Each path below is one point turned by a fixed rotation once a step. After each direction that follows a path, write how fast that rotation turns it, in degrees a step (0 if it stays still).
Each turn is a multiple of 5 degrees from 10 to 175, or 0.
Each row of a path follows its step; steps can be skipped.
Path 1:
step 2: [ -4  -2   4   0  -4  -2  -9 -16  -9  10   3 -12 -12   8  15  15  13   4
   7   4   0   1   2 -10 -23  10  -6   4 -18   5   6   5   3   1 -12   0
  19 -25   6  14  -7  -2  -9]
step 3: [ 14 -10   1  -8  17   9 -11   2   6  15  -7   5   6   6   3  -2  -4 -16
  21   6  -3   0  -6 -18  -2  14  17  -4 -13   4  15  -2  -6  -9  16   8
 -14   4   7   8  -9  12  -5]
step 9: [  4  -9 -23   6   1   1 -13   4 -20 -15  -9  11  -9  14   1  11   7  12
  13  14   1  -3  -8   0   1  -8  19   0 -15   9  -1 -17  -9  -7  13   9
  -7  -3  -2 -11   7  -1  -4]
step 10: [-19  12  -4 -16  15   0  -5   9  -2   3  -9  16  -7  -5  12  15  20  -3
 -13  -5   7 -10  -8  -6  -2  -2   1   5 -10  -1  16  -6   1   5  -6  -1
  15  10  14   9  18  -5  -2]
step 11: [ 10  13   4   7   1 -10 -25 -19  -5   1  15  -1  -1  -8   5 -10 -10  -7
   2   1   8   8   2  -4   2  -5  -6   6 -20 -13  18   3  -7   7  -2  -5
  -6   8   2  25   8  16   5]
step 13: [  6   5   5  -7   5  22 -10   8  -8   1  -3   6   3   0 -11  -2  14  14
  17  19  -9 -12 -18   4 -10  15  -1  12  -7 -15 -12  -3  -4  -2  -1  -2
 -16 -19  -5   1  -5  -6  -2]
step 14: [-15   1   0 -16   7   3   3   4   9   3  -3 -12  -3   5   9   9  -3  -8
  -6 -14  -4 -19  -5  -4 -18  -3 -12   9 -16   9  13   5  19  -2   5 -11
 -18 -16  16   3  -5  -1 -11]
step 17: [  2   5  -6   3 -10  -2  -8 -20  -1 -21   0  -3   0  -8  -6  -9  -1  22
  -2  11  -4  -6 -22 -19 -13  11   9  10  -8   5   1  -3   2  20 -15   2
  -6  -1 -11   3  11   1   4]
step 19: [ -5  -6   6  -1 -10  -8 -18  -3 -14  10 -14   8   9   6  -1  11  11   1
  21  22   8  -2  -1   9  21   3 -11   0   5 -13  14  -6  -4 -10  -7 -14
  -9   5  10   1  13   1   3]
Directions:
[-1 -2 -1  3 -1 -4 -2 -4 -1  3  2 -2 -1  1  0 -2  8 -2 -5  2  4 -1  2 -7
  4  5  3 -5 -5 -1 -1 -1  0  2  2  4  0  0  2 -5  6 -3 -1]
45
[ 0 -4 -5 -3  4 -7  3  1 -1  5  2  2  4  0  3 -1 -1  3  3 -3  3 -4 -1 -1
 -7 -4  3 -4 -2  4  0  0 -4 -3 -4  5  0 -1 -5  2  2  0  2]
55
[ 2  1 -1 -2 -2 -2  4  3 -6  2  2 -1  3 -1 -2 -1 -4 -2  2  0  2  5  5 -4
  5 -3 -2 -7  1 -5  4  1  2 -2  0 -7 -4  1 -2 -1  1  3  4]
95
[-2 -5 -5  6 -2  3 -2  6  3  1 -5 -3  0  1 -2  2  0 -5  6 -2  0  1 -2  1
  1  1 -1 -5 -3 -1  3 -1  2 -1 -5  1 -2 -3  2  2 -2 -8 -2]
65
[-3 -1  0  5  1  4 -4 -2  0  0  2  6 -2  3  1  2  0  3 -5  6 -1  0  3  4
 -1 -3  2 -8  3  2 -2  5 -2  2 -3 -3 -5 -1 -5  0 -2 -2 -1]
95
[-2  2 -4  2  2 -6  3  2 -2 -1  5  3 -7  1 -3  0  2 -2 -1 -5  2 -5 -2  6
  5  0  3  0 -3  1  1 -1 -1  2 -2 -5 -1  6  3  2 -5  0  2]
70
[-2  0  3  0 -2 -3 -3  5  5  1  2 -3  0  1 -1 -4 -1  7 -5  3 -1 -1 -2 -1
  5  0 -4  3  0 -4  3  4 -6 -4 -2  4 -3  3  0  3  0 -3  5]
55
Path 2:
step 0: [ -7 -11  -4 -20   8  10  15   6   4 -14  -1 -31  -5  11 -19   3   2   6
  11  -6   2  -6   6   3 -10  -9  10  -5   6   6  -7   9  15  -6  -9  11
 -11   4   4  -7 -26  -4  -9]
step 2: [ 13   1   5 -18   5  10  18   3  -1  19  -3 -12  -6  19   3   5 -15  20
   1   6  -2 -15  16  14   3  -6  -6   3  14  -4  -2   0  -2   8 -22  -8
  14 -12  -6 -11 -14   4  -7]
step 3: [ -4 -32   6  -4   8 -15  -1  -1   8  -1  -5 -19 -10  13  11   2  17   4
   4  -9  -2 -10 -21   7   8 -19  -5 -12   3 -15   4  -5   9  11   3   0
  14  -8   1 -19  -6  -3   3]
step 4: [ -2  -6  -6  -7  -8   8  10   4  -2  10 -21   6  -4  -4   4   4 -10  25
   6   6  -3   6   2  10 -11 -22   9  -4   0 -15  -6  17   1 -13  21 -17
  11 -13   2 -17  -9  -6  -9]
step 5: [  8  -5   2 -35   6 -19  13   6 -12 -16  -4 -10  -5  -8   2   5  14   1
   3   6  -7 -14  -2   7 -10 -18  -4  -4   2   6  -7  -2   6   3   5  -3
   4 -11  18   1 -10  23 -10]
step 6: [  0  -1  -2 -18 -12   1   8  15 -10  -7 -11   3 -30  12   0  -1   6  -5
   2  -2 -11   2   1   5   6   0  10   3 -14  -7   7  21  25   0  -4 -19
   1   2   8 -21  -3  -9  13]
step 13: [ 16   5   5 -16 -17 -10  12  -3  -4  -3  -5  -5 -14  18 -12  21   7  16
   1   3  -8   0   6  -2   6  -9 -12  -4 -23   5  -5 -10  -4   9   0   2
  16   4  13   2 -18  19  -1]
step 14: [ -1  -1  -4  -3  -9   2  20  17 -11  -6 -10  -6 -11   9 -10 -10   7   6
   1   4 -10   1 -11  -1   0  -4   2 -18   4 -13  19  -1  14  18 -20 -12
  16  -3 -24 -12  -7   1   7]
step 18: [ 18  -2 -15 -12 -10   6  -4  -5 -16  -2   7  -9 -16  22  -8  -7 -16   2
  17   4   2  11  13  20   3  -6   7  -2  -4  17  -2   6   1   4 -11  -9
   0 -14   8  -2 -24   1   1]
Directions:
[-4  2 -1  3 -4 -1 -2  6 -3 -3  1 -1  0 -1  4 -1 -4  2 -3 -2 -5  1 -3 -1
  0 -4  3 -3 -4 -7 -2  5  0  1 -2  2  0 -1 -3  0  7 -8  2]
135
[-1 -2  3  6 -2  1  1  4  1  0  4  5  3  8  0  3  3 -1  3  3 -5 -3  6  2
 -2 -2 -4 -2 -1  1  3 -4  0  2 -5 -1  3  7 -2 -1  1 -4 -5]
60
[ 4 -5  0 -6  2 -3  2  0  3  0  1  2  0  0  5  3  0 -3  0  0  2 -2  3  5
 -3 -4  0  5  2 -3  3  5  3 -4  2 -4 -1  0  2  1  9 -1  1]
20
[ 0 -2  1 -2 -3 11  1  0  2 -3  1  2 -3  0 -2 -1 -5 -3 -3  4  4 -2  0 -4
 -5  4  6  1  2 -4  0  3 -1 -2 -4 -4  3  1 -1 -5 -3 -1  0]
175
[ 2  1  0 -1 -7  2  1  5  5  3 -1  1  0 -3  2  3 -3  5  5  3  5 -1 -1  3
  2 -3  3  2  0  6 -2  1  5  3 -1  2 -4 -1 -8  2  0  1 -1]
155
[ 3  0 -3 -1  1  8  0  2 -4  0  1 -2  2 -6  4 -4  3  1 -3 -3  0  1  2  3
 -7 -2 -6  3 -5  1  3  0  4  6  0  1 -1  4  1 -1 -2  1  1]
80
[ 1  3  3 -5 -3 -1  2  0 -2 -5 -1  3  1 -4 -8  3  0 -3 -4 -5 -1 -2  6  0
 -3 -2  1  1 -3  1 -4 -2  2  0  4  0  6 -4 -3  5  1  1 -4]
90
Path 3:
step 2: [  4  -7  -2  14  17   8   7  -6  17  -3  20  14   2  -7 -18   2  12  -4
  -4  -4   4  -6   7  20   5   4   2   6   9   1  -8  13   7  20   8   0
  -8  11   2   7 -17  25  -8]
step 3: [  7  -5   4 -16  13  18  -1   5 -11 -12   2   1   1  24  -6  -4  22  -1
  -7 -16  10  -4   2 -14 -11   2  -9  14  13   0  18   6  -5   9 -11  -1
   5  17  10 -18  -3   1  -9]
step 6: [  0  -1 -15 -10   1  -3   0  -7  -2   2  14  -8  -6  -5   9  -1   3 -27
  -1  -7 -11  -2  -6   8 -12  13   5  12  -4   2  -4 -13  14   8   0 -34
  11   9   4   1  -7  13  20]
step 7: [ 11  -1 -14  -6  -1   4 -30   5   7   4  -7 -17   7   2   2  17  10 -10
 -16  -5   0   7 -15  11  10   1 -11   5   3  -4   0  18 -17  16   2  -2
  -2  -2 -17 -12  -3  14   6]
step 8: [ 11   3  -8  -8   3  -2  -5  20   3 -13 -14   2  -2  10 -22  -2  -1  17
   6  16   6   4   0 -20   0  -2 -22 -24  -3 -14  -4   3  -5  11   2   8
   1  -7 -12  -6 -14  -9 -11]
step 10: [  1 -12  17  10  -5   0  -1 -11  -6  17   0  -1  -6 -27  -2   2 -10 -18
   1 -11 -19  -2  11  15   7 -11   0  14  -2   5  16  -4  -1 -10   1 -11
 -17 -12 -17  -1   7   5  -2]
step 11: [-14   4 -17  14  12  19   2  -7  -2   9  16  -2  13  -3 -19 -19   3   1
  -4  -8 -24   7  -3  15   1   2 -18  -7  -9 -11  11   0   0  14   6   6
  -7  10  -3  -5  -8   5   9]
step 12: [ -1  19   8   5   6   8 -11  12  14 -17  10   9   2  22   6   2   0  16
  -1  -2   6  11   1   9   1   6  -7   7  20 -17  -2  18  12  15   6   2
   6  20  11 -10   6  -6   1]
step 17: [ -9   5  -3   6  -7  -5 -13  34   4   1  -1 -15   5  -5  -4   6  -1  11
   0  17  21   6 -12  -9   6   2  -1 -10   6 -11 -18  -1  -4   6 -21  -6
 -13  11 -11  15  -4   6   5]
Directions:
[ 1 -2 -2  2  1 -2 -3 -3 -2  5 -2  0  3 -3  2 -2  1 -3  1 -4 -5  5  3  4
  0  5 -1  7 -2  2 -5 -1 -1  5  4  0  0  2  4  1 -8 -2 -3]
80
[ 2  0 -3 -3 -3  0 -5  2  0 -2  2  1 -6  4  1 -2 -1 -1  3 -6  4  3 -1  1
  0 -1  3  8  0 -2  3 -3  3 -3  2 -3  1 -1  7 -6  4 -3  2]
120
[-2 -1 -4  4  6  6  0  5 -1  2 -6  0  3 -6  4  2 -2 -2  1 -3  2 -4  0 -6
  2 -1 -1  1  1  3  4 -2  2  4  3  1  2 -1  3 -3  3  5  2]
95
[ 4 -4 -2 -3  2  2  3 -1  8  1 -1 -7  8  3 -3  6  3  2 -1 -3 -2 -1  0  5
 -2  1 -3 -1  1 -3  4 -2  2  0 -2  3  1  1  2 -4  1 -4  1]
85
Path 4:
step 1: [ 19  15   4  -8  15   7   7   9  18   4   5   2 -12   1  -2  17  14  13
  10  12 -13  -6  -5 -11  -4  11  -2   9  -2   3  10  15  -7  11   1  10
   0  -2  16   6  11  -7   1]
step 3: [ -9 -13 -11   9  -6   1   2 -13  -9  -5   2  -2  -4  13 -16   7   3   8
  13  16 -10   8  17  -7 -16  -1  -1  -4   2 -15   8   9   8  12   4   3
 -11  14  13  -1  -9  -6 -18]
step 9: [ 13   1   7 -14  -3   3  10  15   0   0   1  -1  -8   8  -8  13 -14  -9
  -5   9   1   5  -3 -10 -14   8  -2   7 -12 -12   8  18 -16   3   1   4
   5  23  20   9   1 -12   9]
step 11: [  3  12   7   5  -3  15   1 -16   3  -9   2   1   9   3 -22   2  -3 -12
  -9  19   1   1  15   8  -4 -10  10   2   3   0   3   0  10  13  -3   5
 -27  14   1  -2   4  -5 -19]
step 12: [ 11  12   5  -7   1   4   0 -23  15   7  11   0   3  -7  14   8  26 -10
  -2   3 -15   1   8   6  -3  -7   9   9  -2 -21  -1  -9  10  14  -4  12
  -5  -1  13  -1  -4   3  -7]
step 13: [ 11  19   9  -2   5  -1   1  12  14   5  -4  -7   0  13  -4   7  18 -13
  -2   4  -6   1  19 -27  -2  -5  -6   3 -17  -7  -6  -1 -12   5  -1   4
   5 -14  10  -6   7  11 -10]
step 17: [  4  18   7   1   4   2   3  -2  11  -6   5  -9  -1  -6  -2   8   0  -4
   7  13 -13  -7  -3  -5 -16   7   8 -15 -15  -2  -6  14 -14  -1  -9   7
  -1  26   8 -24   4 -12   9]
step 18: [  1   5   5 -21   4  18  13   5  16   0 -21   4   3 -10  -9   2   8  -3
   7   2   0  -2  16   4   0   2   4   0 -21   1   1  -8  -2  -2 -10   6
 -23  10  -6  -8  -5 -18  -3]
step 19: [  5   3   9  -3   5   6  -1  -9   9  -1  -4   3 -10  -6 -17   4  10  -9
  15  15 -16  -8   6  -1 -10 -20  -6  -6 -13   5  13  -4  23  14  16   8
 -11  -4   1  12  -4  -6  -9]
Directions:
[-3  0  0 -1  0  1 -3 -2  0  0  2 -3  0 -1  3  3 -3 -4  3  3 -2  1  8  1
 -2 -6  2  4  1 -2 -3  0 -2 -1  0  3 -4 -7 -1  2 -7  6 -4]
45
[ 7  5  1  3  3  6  1 -3 -7  2  1 -2  0  0 -1 -3 -1  1 -4  0 -2  8 -1 -2
  4  4  5  1 -3 -3 -3  2  3 -2 -2  1  0 -2  0  3  2  5 -2]
25
[ 2  2  0  4 -5  1  3  0  6 -1  1  4  2 -3 -2  2 -4 -3 -3 -5 -4  3  1  2
  4  1  0  4  4  1  1  2 -2  5  6  2 -1 -2  4  5  3 -4 -4]
35
[ 1 -2  4  5  6 -2 -5 -2  0 -3  4  1  0  1 -2  6 -5 -3  3  4  1  1 -3  0
  3  2 -6 -5 -1 -3  4 -1  2 -2  2 -4 -6  0  2 -1  2  0 -4]
135
[-5  1 -5  0 -4 -1  4 -3 -2 -3  2 -2 -2 -1 -2  0 -6 -4 -2  1  3  0 -2 -6
 -4  7 -2 -2  3 -4  1  0 -1  2 -5  1  3  1 -4  6 -2 -1 -2]
60
[ 4  2  0 -2 -2 -1  0 -2  3  3  4 -3  1  4  7  3 -1 -4  0  0  1  0  2  2
  2  3 -4 -2 -5  1  3  8 -6  3 -4  0  4 -4 -1 -2  1  0  6]
90
[ 3  0 -2 -2  0 -3 -4 -1 -3  2 -6  3  6  1 -4  2 -3 -4  5 -1  2 -1  2  1
 -1 -3  4 -1  3 -4  0  6  2 -4  2 -5  6  0  1  4  3 -1  1]
65
